One vector is turned by the same rotation once a tick. Each row is the vector after some number of ticks, and that number follows the row.
The counts run from 0 to 190.
[151 154 159 123 113 113 126 109 159 128 133 120 127 149  93 135 143 158
  94 109 136  95 129 113 119 105 153  84 127 194 121  95 111 186 140 101
 105  91 148 119 144 185  99  78 154 121 140 109] => 81
[146 115 159 131 147 102 140 162 145 139  90  95 104 125 105 106 123 169
  76 100 139 102 116 140 106 109 116  58 100 114 117 122 121 156 154  97
  88 100 111 111 132 155 116 111 100 135 121  85] => 100
[119 131 126  94 100  96 143 110 155 139 113 114 129 125 106 120 162 139
 103 149 156  91 168 135 143 119 134  74 155 175 149 129 114 214 167  88
 127 109 152 134 117 172 111 101 167 133 146 111] => 45
[145  97 139 141 166 113 107 150 108 143 104 143  66 135 102  98 160 145
  84  89 108  92 147 137 136 151 122  75 116 147 114  96 106 158 155  93
 111 104 140 127 104 155 118  88  92 132 106  71] => 138
[158 118 127 151 127 122 151 125 119 121 125 135 105 151 106 111 196 125
  96 181 157 114 157 118 152 120 144  70 160 157 138 112 103 223 152 112
 146 112 114 131 138 167 113 127 160 144 138 102] => 8
[144 120 150 139 135  88 148 155 134 140  93  82  89 120  93 102 135 170
  89  93 129  93 108 146 125 121 105  68 121 140 115 120 112 175 125 104
  90  85 103 127 137 158 110 106  98 146 111  81] => 101
[133 149 129 113 140  98 158 143 117 164 116 117  97 138 121 117 164 129
  93 156 178 124 166 122 155 118 141  45 142 156 122 137 144 197 127 113
 110  86  97 112 128 115 102  99 146 130  87 106] => 187
[122 133 152 134 139  98 111 124 130 137 114 104  95 136  94  78 143 170
  89 100 107  78 124 134 121 146 142  88 125 177 108 108 112 153 140 107
  93  89 158 137 154 204  94 101 131 158 115  95] => 79
[155 127 117  97 135 109 135 128 147 174 143 100 145 157  99 128 104 156
 112 102 160  89 148 135 122 109 155  43 111 164 138 113 108 190 169 107
 128 104 151  96 150 160 123 114 128 108 132 105] => 59
[171 151 153 126 143 132 155 138 140 128 105 124  78 119 120 147 139 156
  98 150 152  96 123 121 145 109 118  62 121 149  99 118 102 197 132  80
 123 126 101 100 117 126 119  85 136 123  93  88] => 126
[138  97 136 126 153 124 118 136  99 166 120 130  90 142 117  95 165 134
 107 154 140 104 141 137 156 137 116  55 132 144 124 172  99 182 155  92
 122 116  96 100 125 101 107 100 161 160  89  95] => 150
[152  87 118 146 143  82 148 131 120 141 131 115  97 130 126 128 164 125
  94 101 142  91 159 152 145 121 128  45 111 127 146 107 114 177 143 108
 103  89 114 118 127 152 130 139  85 116 108  76] => 160
[122 124 150 119 123 110 138 144 156 111 110 110 102  97 133 107 128 158
 113 110 139  76 131 126 144 124 137  69 139 150 151  92 121 185 142 104
  80  92 117 114 145 190  83 124 147 121 121  87] => 42
[141 146 144 124 101 122 134 141 168 144 108  90  93 112 109 132 136 175
  84  93 128  92 123 122 150 136 127  94 132 176 113 104 115 218 134  97
 122 107 127 131 123 164 117  83 131 132 129  93] => 103
[135 149 159 129 108 136 129 135 172 137 114  97 103 108 110 124 123 181
  78 117 128  99 123 123 144 134 127  85 145 174 129 116 106 209 153  78
 130 133 129 124 132 159 103  77 160 152 149  94] => 104
[135 105 133  89 180 127 115 157 120 164 109 135 111 135 136 109 144 134
 119 117 156  89 149 130 113 150 150  68 135 145 131 101  92 193 150 105
 140  89 126 123 101 166 107  92 133 118  92  74] => 14
[122 116 101 110 124  88 128  91 110 139 136 120 106 142 109 134 153 139
 107 133 138  76 168 142 162  91 150  58 119 170 128 103 125 167 155  85
  96  97 145  86 125 157 115 123 110 132 123 110] => 183
[122  97 139 151 115  88 117 113 110 143 154 114 139 152 124 107 163 136
  83 121 120  94 168 122 148 119 138  50 115 172 170 118 116 171 160  95
  76  95 131  90 156 176  97 139 148 144 133  98] => 181
[147 117 141 169 144 133 109 140 136 152 124 125 108 146  94  73 141 157
  88 155 138 125 125 108 105 155 139  74 148 171 103 154 115 187 122  73
 107 123 138 123 179 139 110 135 139 158 109 103] => 92
[120 109 113 155 120 133 115 136 138 169 139 114 127 144 128 101 174 121
  98 161 167 115 168 101 136 157 159  61 152 171 139 126 117 223 123  83
 132 119 148 115 152 138 109 129 152 130  97 119] => 31
[125 127 132  98 132  87 138 141  94 151 117 123  89 136 117  90 168 139
 109 150 150 106 153 147 151 108 127  38 143 135 130 148 134 152 164  92
  90 104  97  82 144 126 103 112 146 157 111 108] => 25
[145 125 175 152 130 126 132 136 113 129 128 103  97 131 128 133 177 141
  90 108 111  81 116 119 145 135 131  87 123 158 134 116  86 171 148 112
 111  92 102 126 135 195  90  89 153 149 126  87] => 141
[112 146 135 101 132 113 144 156 127 145 105 124  99 113 132 110 155 148
  89 146 176 125 162 114 148 128 146  46 147 140 122 125 161 202 135  87
  87 104 100  88 123 112  96 115 146 122  92 101] => 188
[146 143 130 152 134  86 147 138 128 174 146 100 130 166 104  91 123 143
  81 121 162 118 148 153 154  97 111  46 102 135 156 141 126 173 153 117
  89 106 121 131 147 134 109 116 139 136 118 105] => 61
[121 135 132 107 153 143 124 157 121 156 128 140  90 158 101  67 164 136
 122 146 155 101 140 122 128 129 161  75 138 153 129 127 100 169 153  89
 106 103 133 131 164 140  79  73 168 144  82 101] => 52
[118  91 124  91 162 122 106 173 114 150 100 151 106 133 137 103 148 145
 115  98 128 111 155 117 100 146 157  46 143 145 131 118 127 171 151 101
 104  81 114  89 115 151 107 112 131 112 105  88] => 175
[117 107 129 130 105 104 136 133 142 109 127  89 104 113 118  97 149 140
 119 131 141  69 135 129 157 122 144  73 153 169 157 106 114 194 128 112
 107  88 118 131 145 204  86 115 152 146 127  91] => 43
[133 127 164 140 156 122 107 122 134 155 149 127 133 148 144 136 137 136
 100 100 145 107 153 100 127 154 154  61 128 170 162  99 105 203 158  88
 104 101 154 117 124 161  97 118 160 122 119  90] => 179
[154  88 116 112 128 122 122 132 123 139  96 143  94 155  84  89 175 166
 109 138 124  93 127 160 133  86 135  86 126 162 100 151  90 166 149 128
 148  92 113 117 144 137 118  87 133 157 118 117] => 110
[148 102 140 164 114  92 127 104 159 115  99 145 112 134  94 115 176 156
  69 146 142 110 157 145 134 110 112  89 149 185 121 131 116 201 137  83
 108 104 151 126 115 142 134 114 137 139 140 116] => 107
[128 116 107  81 155 131 114 147 140 133 101 158 104 151 103  86 145 167
 112 137 135 106 156 117 128  97 157  64 136 161 118 101 126 185 133 123
 111  87 121  95 127 126  90  77 152 112  89 110] => 50
[103 117 160 145 153 105 105 154 141 155 108 112 110 128 114  79 132 183
  86 109 104  95 120 125 108 141 135  76 118 154 120 130 116 157 149  85
  75  98 155 113 151 174 101 100 139 148 118  93] => 78
[171  71 114 152 140 141 132 132 129 127 110 134 105 139 106  98 158 140
 118 152 134  84 116 137 118 130 132  71 149 156 111 140  67 192 126  98
 165 112 113 128 150 173 130 143 128 149 131 100] => 132
[168  89 125 157 136 140 119 146 157 149 140 129 133 159  95 116 143 165
  94 106 138  83 126 114 104  84 146  80 104 156 117 100  98 183 124  81
 126 101 136 101 165 166 119 125 127 105 113 132] => 95
[141 129 166 160 117 119 143 125 156 129 108 106 110 116  99 105 143 168
  84 136 139 105 124 135 143 137  98  82 137 165 125 135  99 198 157  77
 119 144 129 133 145 168 106 104 161 162 145  91] => 105
[155  80 140 155 168 132 122 168 115 155 112 137 115 136 113  94 174 171
  72 107 105 124 148 139 124 129 123  52 110 123 139 136 105 162 178 106
 128 124  99 112 132 142 118  95 134 138 129  91] => 136
[140  69 100 156 164 104 120 140 103 139 127 133 122 167 104  79 143 142
 108 158 158  94 153 136 115 118 139  59 122 142 146 124 106 183 142 102
 110 106 139 113 158 187 110 157 124 127 115 115] => 34
[128 114 143 150 109 112 134 146 162 124  99 116 138 137  95 101 167 158
  83 179 167 120 130 118  94 115 138  61 154 144 125 146 128 203 127  88
 110 106 113 113 163 174 107 134 168 129 126 135] => 69
[147 107 124 133 131 108 120 106 110 113 146 127 119 142 117 111 130 152
 112 112 119  76 148 122 142 120 145  49 137 172 156 105  94 157 157  92
  90 113 142  89 149 196  97 138 145 144 140  85] => 20
[171 107 157 157 123  91 120  92 134 170 153 108 133 150 114 145 165 127
  77 102 138 105 159 129 144 125 122  64  99 171 129 141  88 181 141  84
 129  86 144 130 135 155 132 116 126 138 128  97] => 120
